In the data rows, 50 means zero.
Here are some points, each followed by its number:
[49, 50, 50, 54, 52, 46, 46, 54, 58, 52, 45, 67, 59, 54, 55, 44, 53, 65, 39, 51, 55, 62, 44, 58] 0
[48, 51, 54, 69, 61, 54, 54, 51, 56, 47, 47, 51, 55, 47, 53, 47, 50, 46, 43, 57, 53, 31, 51, 62] 1
[44, 56, 45, 82, 53, 39, 63, 51, 74, 50, 56, 59, 49, 50, 38, 59, 57, 47, 65, 38, 53, 24, 35, 52] 2
[74, 47, 24, 99, 51, 75, 86, 22, 0, 99, 97, 0, 29, 63, 63, 99, 93, 55, 0, 99, 25, 26, 78, 17] 3
[37, 46, 49, 66, 55, 43, 67, 38, 68, 44, 61, 65, 48, 53, 50, 43, 52, 38, 56, 39, 52, 42, 37, 56] 4
[58, 48, 62, 18, 29, 50, 37, 54, 29, 53, 50, 47, 48, 53, 26, 42, 37, 38, 61, 27, 36, 63, 63, 58] 5
[82, 41, 53, 4, 27, 64, 30, 52, 0, 53, 35, 25, 61, 54, 57, 57, 46, 69, 33, 82, 55, 55, 84, 40] 6
[45, 53, 44, 66, 52, 57, 61, 50, 41, 38, 52, 46, 43, 44, 55, 55, 52, 71, 46, 51, 63, 26, 51, 63] 7
[55, 48, 39, 58, 59, 37, 54, 50, 77, 52, 52, 69, 55, 56, 64, 45, 64, 35, 59, 45, 45, 59, 35, 70] 8
[99, 39, 31, 1, 36, 47, 49, 53, 32, 54, 50, 38, 56, 58, 66, 49, 65, 53, 43, 48, 48, 41, 67, 59] 9
[46, 55, 32, 64, 52, 59, 72, 51, 45, 41, 56, 37, 42, 45, 55, 56, 45, 48, 48, 49, 60, 47, 45, 44] 10
[27, 52, 49, 29, 50, 65, 36, 57, 35, 62, 45, 38, 53, 43, 57, 56, 51, 62, 31, 77, 53, 72, 59, 32] 11
[95, 35, 48, 0, 24, 43, 67, 55, 16, 55, 61, 38, 54, 58, 70, 46, 51, 59, 55, 41, 43, 73, 74, 59] 12
[70, 52, 41, 65, 60, 34, 54, 51, 82, 54, 51, 70, 53, 46, 43, 47, 54, 37, 73, 43, 51, 52, 40, 30] 13
[34, 54, 55, 58, 58, 55, 65, 60, 48, 45, 45, 45, 46, 46, 56, 65, 43, 41, 50, 41, 53, 54, 43, 36] 14
[40, 65, 37, 79, 55, 41, 66, 47, 66, 50, 65, 44, 50, 52, 47, 81, 50, 50, 63, 54, 59, 47, 33, 31] 15
[58, 47, 59, 21, 24, 43, 44, 58, 31, 52, 44, 55, 48, 54, 25, 42, 39, 57, 68, 24, 32, 56, 60, 63] 16
[76, 37, 61, 8, 29, 66, 28, 56, 2, 53, 37, 32, 58, 56, 62, 53, 39, 76, 32, 80, 51, 75, 75, 53] 17
[48, 53, 49, 68, 54, 57, 68, 49, 45, 37, 43, 42, 41, 42, 55, 54, 44, 49, 43, 50, 56, 53, 47, 61] 18
[62, 47, 54, 62, 56, 40, 64, 54, 65, 42, 53, 71, 56, 55, 62, 42, 53, 35, 58, 39, 53, 57, 48, 73] 19
[59, 51, 51, 60, 59, 36, 57, 48, 76, 50, 49, 81, 56, 48, 64, 40, 54, 31, 58, 44, 50, 67, 38, 48] 20
[34, 54, 39, 74, 55, 60, 47, 51, 41, 47, 50, 46, 42, 36, 45, 55, 53, 44, 40, 60, 52, 43, 51, 62] 21
[57, 47, 49, 63, 60, 37, 58, 52, 71, 45, 56, 67, 53, 54, 63, 38, 64, 52, 58, 41, 54, 58, 36, 59] 22
[63, 51, 59, 0, 34, 91, 18, 46, 6, 60, 28, 21, 71, 68, 93, 53, 45, 99, 0, 99, 63, 53, 69, 22] 23
[59, 52, 48, 38, 53, 47, 39, 50, 62, 57, 47, 57, 59, 54, 45, 49, 51, 61, 44, 51, 44, 60, 44, 48] 24
[28, 49, 55, 12, 49, 77, 26, 59, 27, 67, 34, 47, 53, 47, 71, 51, 51, 82, 28, 80, 51, 81, 63, 23] 25
[48, 51, 23, 67, 55, 57, 65, 50, 40, 39, 49, 30, 36, 44, 60, 55, 46, 40, 46, 51, 57, 51, 50, 46] 26
[55, 50, 49, 44, 56, 43, 47, 48, 65, 55, 54, 59, 59, 54, 52, 41, 51, 45, 57, 43, 45, 59, 42, 48] 27
[47, 52, 40, 71, 58, 48, 52, 54, 57, 48, 42, 52, 49, 46, 47, 50, 55, 40, 55, 49, 47, 53, 44, 35] 28
[76, 53, 52, 0, 38, 60, 16, 46, 37, 71, 34, 36, 63, 65, 30, 61, 55, 59, 33, 62, 39, 42, 59, 50] 29
[39, 53, 50, 73, 55, 52, 60, 53, 46, 46, 47, 53, 43, 41, 45, 54, 52, 38, 45, 50, 55, 40, 44, 54] 30
[35, 50, 54, 64, 56, 51, 53, 39, 63, 45, 57, 51, 49, 52, 46, 49, 37, 40, 53, 42, 54, 43, 47, 46] 31
[42, 51, 42, 79, 54, 50, 68, 41, 61, 44, 67, 36, 42, 45, 53, 53, 61, 40, 45, 54, 52, 48, 46, 73] 32
[45, 54, 50, 63, 52, 53, 79, 64, 38, 34, 51, 50, 40, 48, 57, 70, 36, 53, 66, 24, 60, 28, 43, 50] 33
[81, 38, 58, 12, 29, 68, 19, 51, 0, 55, 27, 24, 61, 61, 51, 64, 37, 55, 27, 85, 50, 63, 88, 40] 34
[55, 47, 51, 51, 60, 37, 61, 48, 71, 49, 56, 63, 57, 48, 62, 39, 52, 60, 68, 38, 50, 59, 49, 48] 35
[36, 56, 55, 0, 42, 86, 6, 48, 11, 74, 28, 33, 62, 54, 51, 75, 52, 98, 3, 99, 56, 41, 67, 14] 36
[63, 45, 60, 10, 39, 62, 28, 46, 24, 51, 35, 50, 56, 55, 34, 50, 32, 50, 53, 42, 43, 39, 74, 38] 37
[56, 50, 41, 64, 56, 38, 58, 55, 74, 48, 53, 51, 57, 51, 62, 41, 57, 65, 57, 39, 52, 58, 40, 56] 38
[38, 52, 52, 70, 57, 49, 65, 41, 67, 45, 60, 52, 45, 42, 48, 49, 48, 1, 53, 43, 54, 36, 43, 45] 39
[38, 52, 44, 74, 55, 54, 50, 52, 43, 44, 52, 46, 39, 37, 48, 50, 56, 45, 44, 54, 58, 29, 51, 41] 40
[50, 47, 55, 53, 56, 35, 60, 51, 74, 51, 64, 72, 53, 49, 58, 35, 66, 41, 61, 32, 49, 51, 40, 66] 41
[44, 50, 54, 15, 48, 66, 33, 54, 33, 62, 38, 38, 62, 53, 62, 54, 59, 99, 26, 79, 54, 63, 56, 35] 42
[58, 43, 53, 36, 40, 53, 33, 55, 39, 55, 41, 46, 57, 45, 58, 48, 48, 82, 49, 61, 53, 59, 62, 60] 43
[71, 48, 51, 60, 63, 35, 59, 51, 78, 48, 50, 59, 56, 52, 57, 38, 63, 30, 64, 36, 49, 67, 43, 55] 44
[52, 50, 51, 56, 53, 57, 29, 50, 36, 56, 36, 46, 58, 48, 37, 59, 55, 51, 40, 72, 51, 66, 57, 41] 45
[24, 46, 45, 81, 59, 61, 46, 53, 28, 50, 40, 48, 36, 40, 37, 49, 54, 43, 37, 74, 43, 36, 58, 65] 46
[54, 48, 54, 63, 58, 36, 56, 45, 78, 50, 53, 64, 59, 50, 60, 36, 60, 61, 58, 40, 49, 63, 36, 58] 47
Which two points above are nearest to each new point, looking only along the 4 directions in which the numbered points spread most? Their numbers follow each, nearest first.
[46, 45, 50, 43, 49, 35, 65, 53, 65, 49, 55, 67, 50, 56, 59, 36, 37, 40, 68, 28, 51, 34, 41, 68] : 19 41
[61, 47, 53, 50, 53, 39, 57, 50, 74, 55, 50, 64, 54, 53, 62, 39, 56, 34, 58, 44, 52, 60, 39, 53] : 35 22
[42, 48, 55, 44, 47, 39, 50, 55, 61, 49, 61, 61, 49, 46, 47, 37, 56, 75, 65, 29, 43, 47, 42, 52] : 27 35
[56, 50, 59, 65, 60, 32, 60, 51, 74, 47, 54, 65, 55, 57, 63, 40, 55, 38, 63, 39, 52, 52, 35, 47] : 13 8
[68, 47, 47, 40, 48, 51, 45, 52, 51, 49, 45, 42, 62, 54, 57, 47, 46, 24, 45, 55, 56, 67, 51, 39] : 24 27
[11, 57, 50, 64, 37, 58, 55, 51, 37, 27, 61, 42, 21, 42, 17, 51, 28, 29, 74, 11, 52, 26, 55, 81] : 33 39
[18, 62, 31, 99, 53, 64, 71, 36, 34, 43, 72, 2, 15, 36, 27, 77, 45, 46, 43, 73, 47, 2, 53, 44] : 46 40
[42, 51, 33, 72, 58, 52, 53, 54, 52, 52, 47, 52, 46, 40, 46, 51, 53, 50, 43, 51, 51, 54, 46, 50] : 1 28
[61, 48, 51, 43, 46, 48, 48, 54, 49, 49, 43, 45, 58, 53, 56, 46, 63, 59, 51, 57, 52, 68, 48, 42] : 24 0
[55, 48, 43, 77, 62, 39, 68, 45, 71, 43, 63, 52, 48, 50, 54, 42, 60, 46, 64, 43, 51, 42, 45, 68] : 4 13
[35, 59, 47, 86, 42, 32, 46, 62, 68, 46, 59, 75, 42, 48, 4, 45, 53, 20, 81, 16, 44, 26, 42, 60] : 39 2
[47, 59, 54, 75, 57, 43, 74, 45, 68, 49, 58, 50, 53, 52, 51, 72, 60, 38, 46, 52, 63, 41, 35, 36] : 15 32
[49, 52, 42, 68, 62, 53, 50, 47, 58, 44, 48, 58, 57, 44, 54, 47, 53, 45, 47, 56, 52, 59, 49, 46] : 28 1
[33, 55, 54, 79, 46, 33, 47, 57, 65, 47, 53, 57, 45, 44, 10, 41, 54, 38, 79, 19, 45, 26, 36, 50] : 39 2
[37, 54, 48, 7, 38, 83, 3, 47, 11, 74, 26, 28, 60, 53, 45, 76, 51, 62, 3, 99, 59, 39, 73, 22] : 36 23
[62, 63, 44, 24, 51, 54, 35, 47, 57, 69, 42, 52, 59, 64, 33, 68, 51, 73, 39, 66, 37, 56, 38, 30] : 43 45
[52, 47, 64, 93, 48, 54, 80, 32, 36, 63, 73, 21, 38, 56, 51, 94, 65, 49, 13, 92, 50, 30, 52, 59] : 26 10
[59, 48, 50, 48, 56, 44, 56, 43, 60, 40, 49, 61, 37, 51, 81, 39, 41, 26, 46, 49, 55, 56, 45, 60] : 27 35
[50, 44, 61, 33, 40, 39, 58, 53, 52, 48, 62, 63, 46, 53, 48, 34, 41, 83, 58, 24, 43, 61, 56, 60] : 27 24
[28, 54, 42, 67, 51, 52, 59, 44, 60, 43, 58, 40, 42, 41, 44, 49, 51, 52, 62, 38, 50, 19, 49, 62] : 30 33
[57, 50, 56, 52, 58, 37, 54, 53, 74, 53, 52, 61, 57, 55, 59, 39, 53, 30, 54, 41, 47, 72, 40, 58] : 35 20
[50, 50, 47, 65, 57, 47, 60, 48, 60, 45, 49, 45, 51, 48, 57, 46, 59, 33, 47, 46, 54, 51, 39, 67] : 28 4
[35, 46, 73, 81, 58, 44, 58, 28, 69, 42, 61, 65, 46, 53, 45, 44, 51, 53, 49, 49, 58, 15, 35, 69] : 2 4
[59, 48, 50, 66, 59, 36, 64, 52, 66, 44, 50, 53, 48, 49, 61, 35, 53, 33, 51, 41, 55, 55, 40, 51] : 13 19
[66, 49, 45, 29, 43, 55, 33, 50, 41, 52, 40, 52, 61, 53, 54, 53, 47, 46, 40, 68, 59, 77, 60, 15] : 43 45
[20, 52, 65, 38, 48, 76, 20, 58, 22, 70, 32, 40, 52, 49, 45, 65, 45, 77, 28, 88, 46, 42, 57, 25] : 11 25
[52, 47, 46, 66, 60, 39, 59, 56, 61, 43, 57, 64, 47, 50, 61, 37, 54, 39, 64, 42, 58, 47, 33, 73] : 13 4
[21, 61, 51, 45, 57, 66, 54, 56, 47, 56, 46, 45, 52, 57, 59, 76, 33, 73, 43, 58, 56, 40, 38, 27] : 45 11
[31, 62, 42, 93, 43, 34, 52, 57, 63, 43, 61, 57, 39, 35, 0, 50, 51, 52, 85, 18, 44, 22, 27, 57] : 39 2
[65, 49, 67, 65, 57, 41, 66, 50, 67, 44, 53, 56, 57, 52, 66, 45, 50, 47, 57, 41, 55, 54, 44, 43] : 38 22
[56, 49, 48, 76, 58, 36, 64, 51, 77, 42, 58, 62, 51, 45, 51, 37, 50, 45, 59, 36, 46, 33, 47, 65] : 4 13
[42, 62, 61, 35, 50, 59, 30, 44, 49, 59, 41, 47, 55, 53, 29, 63, 44, 45, 45, 51, 40, 54, 47, 33] : 45 43
[69, 47, 45, 64, 53, 36, 64, 51, 63, 42, 58, 53, 58, 51, 68, 49, 48, 19, 62, 44, 57, 43, 43, 59] : 19 13
[60, 49, 50, 10, 39, 62, 27, 44, 25, 49, 34, 34, 54, 57, 30, 51, 37, 24, 51, 42, 38, 52, 73, 34] : 37 5
[53, 50, 37, 62, 57, 48, 59, 50, 53, 44, 50, 47, 45, 47, 62, 47, 51, 45, 53, 48, 56, 50, 46, 78] : 28 1
[11, 53, 68, 62, 29, 40, 52, 68, 40, 32, 63, 58, 25, 38, 0, 37, 32, 59, 92, 0, 54, 0, 53, 75] : 33 39
[29, 49, 48, 41, 48, 70, 18, 55, 22, 68, 35, 46, 53, 43, 37, 63, 56, 86, 25, 90, 46, 55, 63, 48] : 11 25
[36, 57, 45, 57, 55, 52, 50, 41, 63, 52, 56, 57, 52, 56, 42, 57, 49, 42, 53, 47, 54, 45, 40, 33] : 28 1
[21, 50, 48, 41, 49, 69, 24, 56, 24, 70, 32, 35, 52, 43, 41, 66, 48, 44, 25, 90, 47, 42, 60, 38] : 11 45
[51, 57, 39, 31, 53, 62, 30, 43, 46, 60, 34, 50, 58, 57, 30, 63, 38, 54, 39, 60, 46, 56, 49, 30] : 45 43
[58, 50, 54, 17, 42, 63, 31, 45, 28, 50, 35, 44, 54, 50, 30, 52, 28, 55, 45, 42, 40, 55, 63, 44] : 37 5
